(in the rows, 128 means zero)
The rows below come in pairs that one turn or mirror swaps. Which row does each named row swap with?
The rows were stretched afterwards, more along some directions than others.
Fupi: [121 117 142 145 122  88 127 147 168 140 123 122 113 135 136 120 150 127]
Gofes: [108 138 108  99 144 131 142 137 174 130 133 147 103 158 113 148 137 127]
pirad: [146 112 136 129 149 130 138 163 151  95  98 121 128 140 148 126 123 146]
diz: [ 99 138 118 126 126 102 136 162 158 118 132 116  84 132 146 130 142 140]
ligul: [108 151 128 108 133 107 135 142 166 146 101 135 115 110 139 126 109 161]
Lef: [119 116 138  99 156 127 155 146 162 129 123 155 113 125 130 135  97 154]
Gom: [153 142 113 115 139 125 138 148 161 152 144 132 133 126 137 111 119 113]
zapo: [136 117 129 130 152 138 134 165 150 110  92 134 137 132 135 135 117 142]
dip: [148 143 116 124 128 112 129 158 148 147 145 118 124 114 135 117 134 116]
kosum: [130 122 137 120 161 137 142 169 157 113  94 132 133 134 140 136 114 153]
kode: [104 132 115  95 157 131 153 135 170 134 133 155  97 157 121 150 133 127]
nisab: [117 118 135 142 133  92 127 143 161 143 128 121 108 136 121 122 160 125]
kuza: [122 113 110 126 132 122 125 127 134 115 119 143 127 114 134 114 116 132]
tabep: [135 132 130 120 151 107 141 164 152 139 143 125 138 101 130 114 134 126]
dilef: [133 134 131 124 134 103 135 165 166 150 150 124 137 109 139 112 132 131]
babo: [146 127 114 115 144 137 141 158 154 104  97 128 119 143 138 128 124 156]
rov: [164 129 135 131 159  94 128 182 148 114 114 132 105 134 138 133 120 112]
Feb: [134 118 136 127 134 125 134 149 163 153 118 157 134 159 120 138 128 134]
rigev: [116 111 138 150 113  90 125 145 159 146 125 115 117 124 116 119 150 135]
gamid: [129 121 139 132 128 123 133 140 165 134 119 147 156 140 115 135 123 130]
nop: [145 128 133 123 146  98 138 160 154 149 132 122 139 102 128 117 135 127]
Sini: [146 127 119 117 175 129 135 151 173 152 103 154 116 140 139 142 104 113]
zodeb: [123 102 123 139 160 115 123 142 161 130 101 104 130  95 120 114 129 115]
Beti: [114 124 111 136 141 108 128 134 164 142 123 116 125  92 114 124 122 114]
pali: [ 95 141 128 118 148  89 148 172 165 118 111 124  84 123 135 135 141 161]
gozo: [135 108 151 126 156 127 142 143 175 116 100  96 123 126 129 123 127 143]
fanad: [124 120 111 115 121 109 143 134 166 135 138 142  80 130 146 117 119 139]
lasa: [152 134 121 117 172 127 132 146 169 153 114 148 134 137 129 136 108 102]
kaza: [126 137 108 103 155 137 135 144 177 153 123 152 116 142 129 146 106 108]
Pami: [129 112 140 126 154 121 132 143 177 125  91  94 129 109 118 118 139 150]
paguz: [140 125 127 128 159 131 138 161 158  89  94 123 132 130 132 133 120 146]
fufer: [153 117 141 140 160  96 125 181 150 111 112 140 130 131 127 132 118 118]
Rup: [127 125 135 132 122 125 129 131 162 132 133 141 160 134 109 125 130 127]
Pizi: [113 139 135 104 146 112 139 148 167 157 111 149 115 112 154 127 101 155]
Vilun: [139 127 137 127 134 129 131 138 168 145 115 136 152 139 108 137 124 133]
fuvo: [121 119 121 107 127 111 145 138 161 133 143 130  79 127 150 118 120 145]
lil: [101 154 124 113 144 102 148 165 178 126 129 122  91 128 149 135 138 150]
tir: [126 123 120 141 150 101 124 135 160 141 124 107 135  93 114 114 131 103]
goziv: [133 115 135 126 141 118 135 135 171 121  96  91 112 111 123 125 128 143]
lerez: [ 98 140 122 127 129  97 136 168 162 132 126 124  83 129 148 135 141 139]
zavut: [ 89 146 134 116 131  94 150 167 168 122 137 127  93 129 143 140 134 148]
zaz: [119 121 108 139 154 104 124 145 159 143 104 114 126  90 116 113 129 126]
nulev: [ 97 138 119 100 137 126 153 132 175 129 156 137  94 158 123 144 136 123]
tamab: [161 121 133 134 157  85 127 175 142 117 110 139 112 135 123 139 126 108]
Suv: [116 118 140 116 146 128 137 146 184 119  96  92 118 113 124 131 113 152]
gukan: [120 118 135 107 154 121 154 146 172 138 113 161 114 121 131 131  96 154]
fev: [ 96 120 110  95 156 143 149 136 171 124 141 143  99 159 131 136 137 129]
bim: [144 137 104 114 167 128 131 153 168 152  99 156 119 138 129 140 103 119]
rura: [123 116 107 121 144 129 128 127 134 115 105 143 127 128 136 108 132 141]
Zap: [126 125 149 138 131  95 127 147 173 146 126 127 120 136 138 116 147 132]
sul: [149 120 144 137 179  95 130 185 139 121 103 138 119 125 126 133 129 114]
zozo: [141 119 138 142 172  87 131 171 149 122 110 128 116 117 124 117 125 109]

Swapped with tir: lasa
Swapped with Suv: fev
Swapped with tabep: rov
Swapped with kosum: diz
Swapped with rura: ligul

